Each path below is one point turned by a fixed rotation once a step. After each direction that follows a path, write how fast that rotation turns it, in degrees a step (0 if it stays still).
Each turn is a multiple of 5 degrees from 10 to 175, or 0.
Each row of a path follows its step; steps can be skipped.
Path 1:
step 1: [ 0.75  0.14  0.71 -0.51  1.11 -0.76  1.70 -0.06  1.89 -1.97 -0.07  0.67
 -1.15  0.96  0.25 -1.13 -0.38 -2.62 -0.67  2.53 -1.35  0.05  1.17 -0.24
 -0.37 -4.29 -0.44 -0.54 -2.35 -3.68 -2.83  0.70 -1.82  3.06  0.15  2.79
  0.43  0.69  1.09 -2.54  1.22 -1.56 -0.19 -0.09  3.94 -0.87 -0.15  0.09
 -0.83 -1.81  1.72  3.08 -0.09  0.97 -0.21 -0.18  0.03 -1.21  0.09 -0.57
  1.87  1.22 -1.16 -3.42  0.79 -0.29  1.16]
step 2: [ 2.23 -2.73  2.03  0.54  0.02  0.79  1.94 -0.09 -1.19  0.03 -1.19 -0.98
  0.25 -2.74 -0.19  1.63  0.40 -0.49  0.12  1.39  2.01  0.75  1.42  0.84
 -3.08  1.85 -0.87  1.34  0.13  3.06  0.85  0.47 -1.21 -2.06 -0.66  0.12
  1.52  2.48 -1.38 -0.36 -2.32 -0.92  1.10  1.60 -2.31  1.36 -0.13 -1.89
 -1.50  3.16  2.14  0.11 -1.37  0.14  0.28 -0.05  1.91  1.18 -0.22 -0.81
  1.82 -2.30  1.63  2.57 -1.33 -2.95  2.58]
step 3: [-2.33  2.20 -1.28  3.23 -2.34  0.23 -1.31 -0.67 -1.56 -1.47  1.16 -2.07
  0.21  3.43 -1.54  0.48  0.74 -2.99 -0.65  1.09  1.40 -0.08 -2.60 -2.37
 -1.38  0.53  2.77  0.09  1.56  0.65 -0.02  1.53  1.84 -0.22 -1.21 -1.41
  0.11 -1.67  1.94 -1.87  0.92 -0.25  0.88  0.09  1.65 -0.42  2.94  0.97
  2.79 -0.83  1.25  0.91  0.94 -1.75 -2.79  1.55  0.89  0.62 -3.37  0.99
 -1.98  0.99 -0.49  0.89  0.11  0.44 -1.03]
step 5: [-1.56 -1.30 -0.15 -1.12  0.51 -2.07  0.70  1.05 -1.34  0.86  0.50 -0.62
 -0.44  0.83 -2.47  0.37 -0.07 -0.99 -1.48  0.32  2.15  2.42  1.94  0.45
  1.94 -2.05 -1.92  2.20 -2.00 -0.56 -1.18 -1.47 -0.25  0.24 -0.79  1.99
  4.42  1.46 -1.84  1.66 -0.21  1.31 -2.01 -1.19 -0.53  1.49  2.95  1.83
  0.95  0.97  2.30  0.75  0.66 -2.71  0.42 -0.26  0.71  2.74 -0.56 -3.68
  3.56  1.54 -1.16 -0.17 -0.23 -0.27  0.42]
step 6: [ 0.31  0.00 -0.07 -0.25 -3.07  2.98  0.05 -0.39 -0.86  0.00 -2.40 -1.63
 -0.27 -1.65 -0.39  2.77  2.94 -0.94 -0.29 -1.35 -0.78  1.01 -2.79 -0.99
 -1.52  0.81 -2.45  1.27 -0.22  2.06 -0.33  1.13 -0.85 -0.04  1.89 -0.29
 -1.16 -2.07 -2.04 -1.41  3.81 -0.45  0.14  1.57 -0.13 -1.07  0.01 -1.95
  3.08  2.16 -0.76  2.48 -1.20  0.18  1.07  3.09  1.91 -0.56  1.97  2.93
 -0.42 -0.93  1.68  0.64 -1.04  1.70  0.09]
step 7: [ 0.72  2.08  0.77  2.19  0.71  0.80 -1.74 -4.53 -0.56  1.23  0.63 -0.85
 -2.68  1.57  0.58 -1.55 -0.55  0.49 -0.61 -1.11  1.03 -0.56 -0.80 -1.19
  4.64 -1.13  0.85  0.10  0.83  1.76 -3.81  0.25  0.94  1.18 -0.49 -0.99
 -0.22  0.53  0.84  1.57 -1.65  0.43  1.40  2.38 -1.40  0.36  0.74  0.14
 -0.87 -1.16  0.44 -1.84 -0.91  2.27 -3.16 -2.01 -0.68  2.51 -0.56  0.63
 -2.23  1.13 -2.43 -0.35 -0.18  0.13  2.16]
step 8: [ 1.11  2.49 -1.20 -1.26  0.02  1.50 -1.05  1.88  2.52 -0.60  0.33  0.79
  1.35 -0.14 -2.35 -0.56 -3.12  0.43  0.44  1.20 -0.39  2.08 -1.84  0.81
  0.54 -1.34  2.47 -0.33 -0.73 -2.94 -1.48 -1.53 -1.24  0.21  0.53  2.65
 -2.07  0.88 -2.12 -1.33 -0.65  0.80 -2.49 -0.66 -2.11 -1.79 -0.12  0.95
 -1.81  2.50  2.44  3.05  1.62  0.07  2.37 -0.23 -0.65 -1.58 -0.03 -1.14
  2.13  0.85  2.61  1.77  2.36  1.32  0.17]
step 9: [ 0.17 -2.85  3.03 -2.29 -2.80 -2.31  1.34 -1.38  0.46  1.70 -0.34 -1.13
  1.20 -1.11  0.62 -1.54  2.55  1.17 -3.37 -1.67  3.10 -0.08  0.21 -2.55
 -1.35 -0.28 -0.47  3.88  0.11  0.94 -0.10  0.30  0.51  0.93  1.06 -3.95
  1.84  0.91 -0.07  1.34  1.02 -3.73  0.76  0.70 -0.96  0.44  1.02  0.76
 -0.45  0.04  0.55  0.63  0.26  0.01  1.52  0.63  0.26 -0.87  1.22  0.63
  2.05  0.80  0.55  0.23  1.43 -2.56 -1.58]
step 11: [ 3.24  1.73 -1.70  2.19  2.88 -0.71 -0.35 -2.06 -0.18  2.89 -0.60 -0.39
 -0.70  0.74 -0.15 -0.12 -1.58  0.89 -0.42  1.14  1.33 -0.58 -1.54  1.75
 -3.10  1.50  0.04 -1.44 -0.58 -0.30 -0.84  1.81 -0.12 -0.27  2.15  2.43
  0.41  0.13  3.54  0.53 -1.13  0.44  0.13  0.97 -1.40  0.40  0.13  1.04
 -4.41  0.70  3.08  2.18 -0.53 -0.43  0.02  1.07 -0.91 -0.47  2.65  0.61
 -0.44  1.37 -0.76 -1.38  0.98 -3.39  1.92]
Speeds:
[-0.26  0.50  0.14  0.01 -0.51  0.03 -0.44 -0.03  0.27 -0.10 -0.17 -0.83
 -0.10  0.14 -0.84 -0.53  0.26 -0.07  0.46 -0.23 -0.08  0.04  0.08  0.11
 -0.48  0.69 -0.56 -0.42 -0.41 -0.18 -0.58 -0.02  0.73 -0.52 -0.19 -0.45
  0.22  0.12  0.08 -0.21  0.23 -0.48 -0.43 -0.06 -0.35  0.41 -1.22 -0.48
  0.03 -0.02  0.50 -0.19 -0.73 -0.26 -0.46  0.03  0.25 -0.08 -0.04 -0.48
 -0.62  0.01  0.17 -0.50 -0.54 -0.17  0.67]
90
[ 1.40 -0.25 -0.02 -0.19 -0.23  0.64  0.07  0.17 -0.28 -0.01  0.16 -0.06
 -0.43 -0.58 -0.05  0.41 -0.14  0.10  0.65 -0.08  0.99  0.46 -1.04  0.18
  0.00 -0.10 -0.11 -0.35  0.10 -0.88  0.33 -0.33 -0.38 -0.15  0.46 -0.30
 -0.27 -0.21  0.15 -0.53  0.12 -0.26 -0.29 -0.02  0.67  0.30 -0.32  0.04
 -0.12 -0.75 -0.11  0.11 -0.16 -0.30  0.27  0.79 -0.02  0.03  0.23  0.02
 -0.20 -0.49  0.05 -0.40  0.53  0.10 -0.03]
155
[ 0.03 -0.05 -0.02  0.12 -0.63  0.17 -0.15 -0.25  1.13 -0.39  0.74 -0.16
  0.48 -0.35  0.19 -0.17 -0.38 -0.10  0.12  0.22  0.03 -0.07 -0.26 -0.25
  0.20  0.04  0.64  0.26  0.95 -0.08 -0.36  0.20 -0.01 -0.42 -0.82 -0.61
  0.12 -0.11 -0.32 -0.96 -0.48 -0.53  0.44  0.58  0.08 -0.23 -0.06 -0.24
 -0.48  0.26  0.03 -0.13  0.03  0.08  0.06 -0.13 -0.26  0.13 -1.02 -0.50
  0.33 -0.26  0.49  0.49  0.52 -0.38 -0.12]
65
[ 0.02 -0.28  0.16 -0.49 -0.21 -0.47  0.09  0.28 -0.35 -0.59  0.30 -0.08
  0.56 -0.69 -0.43 -0.56 -0.31  0.50 -0.18 -0.60  0.16 -0.16 -0.06  0.44
  0.39  0.96  0.91  0.15  0.11 -0.42 -0.19 -0.10  0.32  0.98  0.42 -0.26
 -0.11  0.28 -0.08  0.11  0.11  0.03 -0.87 -0.28 -0.07  0.07 -0.03  0.06
 -0.17 -0.35  0.36  0.36  0.76 -0.11  0.16 -0.51 -0.13 -0.56 -0.80  0.08
 -0.18  0.34 -0.34 -0.11 -0.38  0.48 -0.52]
85
[ 0.13 -0.17 -0.20  0.55 -0.05  0.29  0.16 -0.11  0.55 -0.15  0.47 -0.26
 -0.71 -0.04 -0.29 -0.41 -0.64  0.02 -0.53  0.05  0.16 -0.57  0.00 -0.06
  0.29  0.27 -0.03 -0.22 -0.09 -0.24  0.20  0.72  0.03 -0.28  0.19  0.31
  0.69  0.19  0.34  0.33  1.08 -0.53  0.29 -0.32 -0.82  0.95  0.74  0.02
  0.33 -0.15  0.07 -0.58  0.44  0.55  0.24  0.31  0.16  0.24 -0.25  0.10
  0.22  0.16 -0.25 -0.84  0.54 -0.44 -0.27]
175
[-0.20 -0.75  0.19 -0.74 -0.14  0.10  0.66  0.12  0.18  0.43 -0.04 -0.05
  0.13 -0.01  0.08 -0.68 -0.10  0.51 -0.71 -0.06  0.04 -0.63 -0.74  0.37
 -0.32 -0.75 -0.15 -0.53  0.35  0.16  0.20 -0.03 -0.43 -0.08 -0.83  0.21
 -0.31 -0.12  0.15  0.07  0.12 -0.14 -0.30  0.14 -0.08  0.15 -0.05 -0.45
  0.71 -0.65  0.01  0.21 -0.25 -0.78  0.35 -0.46  0.81  0.23 -0.12 -0.09
  0.56  0.68  0.24  0.17 -0.15  0.20  0.83]
95
[ 0.43 -0.28 -0.04  0.10  0.61 -0.62 -0.11 -0.57  0.20 -0.42 -0.12 -0.56
  0.63  0.17  0.66 -0.41  0.32  0.01  0.27 -0.15  0.77  0.15 -0.63 -0.09
  0.12 -0.09 -0.60  0.72  0.08  0.11  0.50  0.60  0.31 -0.06 -0.65  0.21
  0.08  0.83 -0.50  0.06 -0.46 -0.15  0.58 -0.47 -0.30  0.50 -0.30  0.73
 -0.31 -0.07 -0.14  0.12  0.28 -0.15 -0.38  0.06  0.31  0.44  0.22 -0.22
 -0.51  0.51 -0.21 -0.23  0.03  0.90 -0.09]
160
[-0.64  0.24  0.40  0.29  0.21  0.51 -0.54 -0.50 -0.59  0.39  0.41 -0.09
 -0.12  0.31  0.08  0.24  0.16  0.10  0.02  0.38  0.16 -0.22 -0.10  0.08
  0.46 -0.50 -0.22 -0.43  0.68 -0.48  0.24  0.82  0.51 -0.21  0.93  0.32
 -0.21  0.56  0.72  0.24 -0.12  0.39 -0.06  0.07 -0.14  0.00 -0.80 -0.24
 -0.29  0.04  0.16  0.04  0.06 -0.50  0.04 -0.67 -0.37 -0.55 -0.36 -0.22
  0.32  0.34  0.73  0.03  0.87  0.50 -0.28]
95
